Each path below is one point turned by a fixed rotation once a step. After each direction that follows a path, write how fast that rotation turns it, in degrees per step (0 if it stays still).
Each turn is a multiple of 5 degrees from 10 to 175, or 0.
Each row of a path follows its step; steps can be skipped.

step 0: [ 12   6 -16 -14 -17  19   8 -13  -2  -2   0  10   9  -8  19 -10   9  -3
   9  10  -1   3  -2  -5 -11   8   8   2  -2  -6  -3   7  -5   5  -9   9
  -4  11   3]
step 1: [ -3  -3  -5   2  -4  -6   4   4   3  10 -10  16 -13  -4   8  -8   4  13
  -3  21   8  17  -3 -12  -2   7  15  -1   2  -4   6   0   3 -12  -1  13
  -6  18  16]
step 2: [ 16   1 -14   0  -9   2   1   2  -8   2 -12  14  -5 -21  17  -3  -4  -9
  13  14  15  -7  -6  10   1   6  -1   8 -10   7   9   8   7  -6 -11   4
  -2   2   7]
step 3: [  8  -2 -11  12  -6   5  -6   7   9  14  -1   4  -6 -10   1  -4  10  17
 -14  12   6  -1 -11   2 -15   2   7  -7  -9   7   6  25  -3  -4   3   9
 -12   4   6]
step 4: [ 11  -9 -13  -4 -12   7  -5 -11 -11   8   5  15   1 -10  -7  -3   1   8
  19   8   8  -5  15  -3 -10  16  12   8  -7  10  -2  14   8  -3  -6  -1
  -7   6  -5]
step 5: [  5 -10  -8  -7  -5  -4  -9  -5  -8  15 -20  -2  -4  -4   2   1  13   9
  -3  25   4  -9  -6 -18 -12   4   4 -10   4  -8   5   9  -8   7  -8   0
 -11  11   2]
step 6: [ 11 -13 -23  -2 -22   2   5   3 -11  -3  -2  10  -8  -8   4 -10   0  12
  11   3  10   2  -5   2  -3  -5  10   0   8 -11  -2  11   0 -10 -17  -8
   8   8   0]
step 7: [  1 -19   4  -2  -7   0  -2  12   9  20  -8   1  -3  -2   9  -8  10   4
  -4  19  29  -5   7   3  -7  -2   5  -1   5   0  17   6  -1  -9  -7   6
  -2   3  -1]
step 9: [  6 -18  -8   3   6  10  -4  -3  10  15   4   3 -14  -5  -4   6  11   6
  -5  18  15  -8   0 -12 -18   5   8  -3  -7  -5  -5   3 -10 -12  -3 -16
  -4  -8  -2]
step 10: [ 21  -3  -9 -25  -6  -4  -9  -9 -10  10  10   2  -9  -7   8   0  -4  12
   3  -1  14  -9   1 -11   9   1  12   1  10  -2  -2  10  -3  -6 -11  -6
  -8  -3 -13]
step 11: [ -3 -11  -3  -4   6   1   7   3   3   6   8  -4   1  -8  20  -8  14   9
   2  11  16 -12   3 -14  -9   7   3 -20  12 -11  -8   7 -11  -3 -16  -1
   6   2   9]
Speeds:
[ 0  2 -3  3  0  2 -1 -1  1 -5  3  1  2  1  0 -1  0  5 -3 -2 -4  2 -3  2
 -5 -1  1 -5  0 -4 -2  4 -4  2 -3  0  4 -1  7] => 135
[-3  1  5 -3  1 -3 -4 -3 -1  1  3  3  4  3 -1 -1 -4  4 -2 -1  5  2  6 -1
  2  6  3  1  2  1  5  0  1  1 -2  3  2  1  3] => 115
[-1  5  5 -5  4  0  1  2  3 -4  5 -1 -3 -1  6  1  1 -3 -2  1  0 -1  1 -1
 -1 -2  8  1  1 -1 -3 -2 -2 -3 -2 -4 -1 -2 -1] => 25
[-5  4 -6 -3  5  4 -1  1 -1  2 -1  5  2 -1 -2 -4  4  0 -1  4  0 -1 -1 -3
  3 -4  0  1  3  4  1  3  1 -2 -1 -1  5 -2 -2] => 0

step 0: [ -8  -2 -12 -16   0  -3  12  -4 -15  11   6   6  -3  -2   7  -6  -2  -1
   6   2 -11 -10 -10  -9  11 -10   4  -1   8  -8  -2 -17   4  -1  17   7
  -2  -2 -13]
step 2: [ -3   9  -5 -10 -28  -7   0   8   5   3   3 -12 -13  -8   0   8 -12  10
   6   7   4  -1   6  -1  -5 -17   6   1  -2  -8  -7  -2   2  -1 -15   1
   8  -2  -3]
step 3: [  3  -3  -5   2  -4  -1   0  12   4   6 -11  -7   4 -17   5   7   5  -6
  10  -1  -2   3  19 -24   5  -8   8   4 -13  -2  -2   3  13 -11 -12   5
   1   3  -5]
step 4: [  5 -11   2   9  -9  -4  -9   1   1 -10  -9   1  -8   2  -5   5  13  -5
   6  -8   2 -13   0 -12  11  -8  20  17 -12 -12   1   9  -7   0   3   3
  -1  10   6]
step 5: [  7   0 -13   7   2  -6  -4   6   4 -10 -12  -7 -10  -1   7  -8  14  -6
   5  -2  -9  10 -11   2  20 -11  12  -5   6 -10   6  -5 -11   8   7  11
   1  -9  -2]
step 6: [ -1   2  -5  18   5   7   5  16 -12  -3   7   6  -2  -4  12   0   3  -2
   9  -5   3  -1   2  -1   7  -4  11  -9  11  -9   4 -13  -5  13  -2 -12
 -17 -10  11]
step 7: [  4   5  -6   6   2 -12   1   9 -12  -7  21   0   2  -5   2   8  -2   5
   4  -2 -10 -15   0  16   3 -19   1  -6  -4  -1   6 -20  -3  -2  -6 -10
   6   7   2]
step 8: [  0   3  -5  -5   5  -3  -5  -8 -20  -2   9  14   1 -17   9   0  -9   3
   5   5  -8   5   6  -1  -6 -17   7  -3   0 -10   9  -2  10 -23   1   6
  -1   0  -6]
step 9: [  9 -10  -1  -8  -5  -4  -2 -11  -8  14   6   0  -9  -6 -12   6  -6   8
  -4   5  -3  -4  -4  -5   9  -8  11   9  -3 -17  -4   0  14  -8   4  -8
 -22   1  -8]
step 10: [  2  -2   2 -15 -11 -16  11   6  -7  10  -2  -6 -14  -9  -5  -6  -2   0
  -2   8   0   2  -2 -20  13 -12  -4   8   9  -8  -7  -6 -10   5   5   7
   2   7 -10]
step 11: [ -8   5  -3  -3  -7  -3  16  -3  13  -8  -5  -4  -4  -1   0  -2   0  -6
  16   0   3  -8  12 -21   0  -3  11  -1  10 -14 -10 -12  -6   0 -15   7
  -9  -4  -1]
Speeds:
[-4 -5  3  4  1 -2  0  4  1 -1 -7  5  1  0  0 -1 -1 -3 -2 -4 -1 -1  1  5
  3 -1  2 -7 -1 -3 -1  2 -1  3 -2  0  2  0 -3] => 45
[ 1 -1 -7  1 -2  2  1  0  1  0  4  3 -2 -2  0  2 -6  1  6  0 -2 -3  3  4
 -3  0  1 -5  3  7  0  2  1  3 -1  0  3 -1  2] => 65
[ 0  1  1  1 -1 -3 -1  0  0 -2  1  4 -3  4 -3  8  1 -3  1 -3 -2 -2 -1  0
 -8  4  2  3  1 -4 -1  1  2  3 -3 -1 -7 -1  1] => 145
